[[131 122 125 136 133 145 126 135 111 115 138]
 [136 119 118 139 139 150 129 139 102 109 140]
 [129 125 126 138 135 142 127 129 118 122 136]
 [134 119 121 137 135 147 127 138 105 112 137]]
:
[[137 112 105 138 127 147 135 137 121 119 134]
 [136 122 118 129 127 142 135 138 126 125 129]
 [140 109 102 139 129 150 139 139 118 119 136]
 [138 115 111 135 126 145 133 136 125 122 131]]

[[121 130 146 127 130 145 150 117 144]
 [130 146 121 127 117 114 122 108 138]
 [110 121 127 127 135 136 131 131 132]
 [122 126 110 130 108  99  98 132 108]]
:
[[108 132  98  99 108 130 110 126 122]
 [132 131 131 136 135 127 127 121 110]
 [138 108 122 114 117 127 121 146 130]
 [144 117 150 145 130 127 146 130 121]]

[[134 150 127 131]
 [138 142 127 136]]
:
[[136 127 142 138]
 [131 127 150 134]]

[[138 136 115 137 132 144 141]
 [123 124 128 114 127 124 129]
 [134 132 119 140 131 134 134]
 [129 129 130 140 127 128 122]
 [131 126 152 128 135 123 117]
 [128 130 121 131 131 128 135]
 [134 127 119 118 126 134 135]
 [116 120 122 118 118 124 134]
 [131 125 127 138 126 129 125]
 [124 126 147 113 130 121 123]
 [143 135 130 130 135 130 119]]
:
[[119 130 135 130 130 135 143]
 [123 121 130 113 147 126 124]
 [125 129 126 138 127 125 131]
 [134 124 118 118 122 120 116]
 [135 134 126 118 119 127 134]
 [135 128 131 131 121 130 128]
 [117 123 135 128 152 126 131]
 [122 128 127 140 130 129 129]
 [134 134 131 140 119 132 134]
 [129 124 127 114 128 124 123]
 [141 144 132 137 115 136 138]]

[[129 122 127 137 128 113 123 129 126]
 [129 142 139 157 137 112 124 114 129]
 [131 121 132 130 131 121 122 133 121]
 [131 119 131 134 131 116 122 128 123]
 [128 119 131 138 127 125 126 129 123]
 [131 136 129 119 131 148 133 128 134]
 [136 108 134 140 131 102 113 128 113]
 [131 119 131 130 130 121 123 129 124]
 [133 112 136 137 131 108 121 128 118]]
:
[[118 128 121 108 131 137 136 112 133]
 [124 129 123 121 130 130 131 119 131]
 [113 128 113 102 131 140 134 108 136]
 [134 128 133 148 131 119 129 136 131]
 [123 129 126 125 127 138 131 119 128]
 [123 128 122 116 131 134 131 119 131]
 [121 133 122 121 131 130 132 121 131]
 [129 114 124 112 137 157 139 142 129]
 [126 129 123 113 128 137 127 122 129]]

[[115 122 125 131 110]
 [127 128 128 128 126]
 [112 122 123 131 106]]
:
[[106 131 123 122 112]
 [126 128 128 128 127]
 [110 131 125 122 115]]

[[131 109]
 [125 127]
 [137 128]
 [127 125]
 [124 125]
 [114 131]
 [123 129]
 [103 138]
 [140 116]]
:
[[116 140]
 [138 103]
 [129 123]
 [131 114]
 [125 124]
 [125 127]
 [128 137]
 [127 125]
 [109 131]]
---
[[126 120 126 115]
 [117 108 103 113]
 [128 122 127 139]
 [124 132 128 126]
 [135 145 140 137]
 [130 124 121 113]]
:
[[120 126 115 126]
 [108 103 113 117]
 [122 127 139 128]
 [132 128 126 124]
 [145 140 137 135]
 [124 121 113 130]]

[[116 116 104 142 138 122]
 [123 123 112 116 131 137]
 [121 121 118 144 126 119]
 [121 121 104 113 128 130]
 [143 143 110 101 148 116]
 [128 128 136 127 125 125]
 [122 122 100 125 130 129]]
:
[[116 104 142 138 122 116]
 [123 112 116 131 137 123]
 [121 118 144 126 119 121]
 [121 104 113 128 130 121]
 [143 110 101 148 116 143]
 [128 136 127 125 125 128]
 [122 100 125 130 129 122]]

[[113 129 128 144 128]
 [138 104 133 117 144]
 [141 144 135 119 116]
 [142 138 124 115 135]
 [129 126 128 136 107]
 [137 118 128 125 124]
 [117 124 132 111 111]
 [123 128 136 109 124]
 [128 124 132 144 133]
 [144 126 127 126 122]
 [153 125 129 151 126]]
:
[[129 128 144 128 113]
 [104 133 117 144 138]
 [144 135 119 116 141]
 [138 124 115 135 142]
 [126 128 136 107 129]
 [118 128 125 124 137]
 [124 132 111 111 117]
 [128 136 109 124 123]
 [124 132 144 133 128]
 [126 127 126 122 144]
 [125 129 151 126 153]]

[[123 134 116 125 116 131 144 128 106 107 117 142 123 124]
 [138 112 147 129 140 124 109 141 141 145 127 121 124 133]
 [134 122 121 135 124 125 138 121 135 139 132 135 132 127]
 [140 120 137 129 134 129 134 126 121 130 126 130 120 135]
 [141 106 153 133 141 113 117 144 146 129 122 125 120 137]]
:
[[134 116 125 116 131 144 128 106 107 117 142 123 124 123]
 [112 147 129 140 124 109 141 141 145 127 121 124 133 138]
 [122 121 135 124 125 138 121 135 139 132 135 132 127 134]
 [120 137 129 134 129 134 126 121 130 126 130 120 135 140]
 [106 153 133 141 113 117 144 146 129 122 125 120 137 141]]

[[118 140 151 118 150 103]
 [130 127 130 126 131 125]
 [126 131 136 120 138 118]
 [114 138 125 143 116 136]
 [130 125 124 134 123 136]
 [132 124 130 127 131 128]
 [132 124 125 128 126 132]
 [126 129 124 134 121 135]
 [127 128 124 134 121 137]
 [117 135 125 143 117 137]
 [130 125 123 132 124 135]
 [131 125 124 130 126 130]]
:
[[140 151 118 150 103 118]
 [127 130 126 131 125 130]
 [131 136 120 138 118 126]
 [138 125 143 116 136 114]
 [125 124 134 123 136 130]
 [124 130 127 131 128 132]
 [124 125 128 126 132 132]
 [129 124 134 121 135 126]
 [128 124 134 121 137 127]
 [135 125 143 117 137 117]
 [125 123 132 124 135 130]
 [125 124 130 126 130 131]]

[[129 128]
 [132 129]
 [143 133]
 [153 136]]
:
[[128 129]
 [129 132]
 [133 143]
 [136 153]]

[[154 127 151 156]
 [155 122 154 152]
 [109 120 108 109]
 [143 144 139 141]
 [128 153 126 132]
 [144 119 141 143]
 [114 146 119 118]
 [128 103 129 130]
 [138 115 138 135]
 [140 138 143 145]
 [146 117 149 149]
 [158 132 150 153]]
:
[[127 151 156 154]
 [122 154 152 155]
 [120 108 109 109]
 [144 139 141 143]
 [153 126 132 128]
 [119 141 143 144]
 [146 119 118 114]
 [103 129 130 128]
 [115 138 135 138]
 [138 143 145 140]
 [117 149 149 146]
 [132 150 153 158]]
